(in the rows, 128 means zero)
One hidden turn or mirror swaps the rows below in pairs. Which row is each named row swapped with?
The rows were stretched afterwards, more along some directions than others.
j420: [140 146 144 128 123 140 145 149 148 151 153 138 117 143 140 123 140]
j809: [115 163 153 131 147 116 117 109  97 133 123 140 147 148 157 133 139]
j361: [167 140 112 129 110 163 124 128 171 132 142 115 122 110 124 143 149]
j858: [127 141 129 136 116 158 118 122 133 130 135  94 133 129 141 134 145]
j808: [141 149 139 139 145 151 118 146 162 135 137 140 103 144 134 132 149]
j922: [122 161 137 140 144 117 138 169 146 132 125 125 102 157 158 130 154]
j953: [118 178 163 117 141 115 113 126 134 121 127 135 120 152 144 148 155]
j848: [ 88 161 151 132 149 114 102  98 119 123 111 117 113 113 144 143 133]
j390: [108 144 145 144 161 134 135 159 116 114 118 113 124 155 158 130 141]
j687: [135 145 127 141 151 151 156 158 135 146 129 103 138 149 160 128 154]
j310: [135 153 148 144 146 144 144 160 131 141 129 120 130 161 168 128 162]
j923: [132 152 119 133 120 155 109 146 138 141 157 132 135 128 149 131 147]
j372: [143 150 109 125 123 136 135 158 143 141 163 143 151 152 135 144 150]
j767: [102 153 126 136 131 140 120 119 119 138 132 124 143 120 148 141 145]
j802: [125 159 142 125 115 106 111 144 135 124 146 149 120 159 150 124 127]
j609: [128 152 153 145 159 145 122 133 130 118 135 117 129 142 153 146 158]
j678: [115 149 141 125 139 123 138 142 135 133 126 142 116 138 156 131 146]
j188: [134 144 124 123 123 145 113 145 134 130 163 145 134 157 139 143 141]
j308: [116 154 127 129 131 125  98 121 131 130 150 135 110 138 144 149 151]
j602: [118 159 149 129 147 114 106 137 125 132 116 153 115 144 148 141 155]
j239: [151 141 109 122 104 188 129  99 145 148 154 106 158 111 118 159 161]
j977: [137 162 151 142 144 132 114 156 112 124 136 138 113 162 155 128 143]
j937: [109 166 147 118 149 135 101  99 117 132 126 107 152 117 146 156 157]
j171: [131 143 107 138 135 146 127 103 147 142 129 111 136 106 136 141 152]
j187: [117 170 143 122 134 133 103 102 134 125 139 109 142 118 144 154 169]
j973: [106 162 149 127 139 120 114 126 107 118 136 114 145 132 162 145 157]
j774: [133 152 127 129 125 157 127 152 142 165 143 134 141 139 130 137 144]
j966: [169 146 121 122 111 182 137 139 166 144 163 138 148 136 134 135 151]
j992: [134 152 116 129 126 163 147 113 145 135 148 123 150 133 132 147 152]
j159: [137 141 122 132 118 165 138 158 163 160 160 126 122 128 128 128 136]
j886: [132 175 127 127 122 111 145 140 151 140 148 138 116 153 140 134 146]
j857: [142 149 128 140 139 182 143 128 153 143 133  94 129 132 141 146 167]
j121: [109 174 136 121 145 141 115 121 137 134 133 105 135 141 142 150 161]
j271: [109 150 140 142 147 133 134 126 119 129 112  94 130 127 156 131 143]
j256: [128 145 128 138 145 135 146 129 135 118 126 122 117 156 145 133 138]
j182: [106 179 132 120 133 127 125 105 142 134 142 126 109 133 141 149 148]
j83: [119 156 152 130 154 124 144 167 135 137 122 127 138 155 166 133 152]
j570: [122 148 124 146 137 142 138 152 112 144 153 122 142 135 156 139 155]
j116: [117 157 134 127 135 156 121 105 150 123 123  94 128 123 130 154 141]
j7: [117 158 145 134 159 142 118  98 120 113 115 103 136 132 146 156 157]
j232: [144 161 122 142 124 127 119 141 158 121 142 124 122 152 150 135 145]
j287: [136 153 169 136 148 141 103 143 127 125 118 139 130 149 146 123 149]

j361 pairs with j977
j802 pairs with j808
j922 pairs with j953

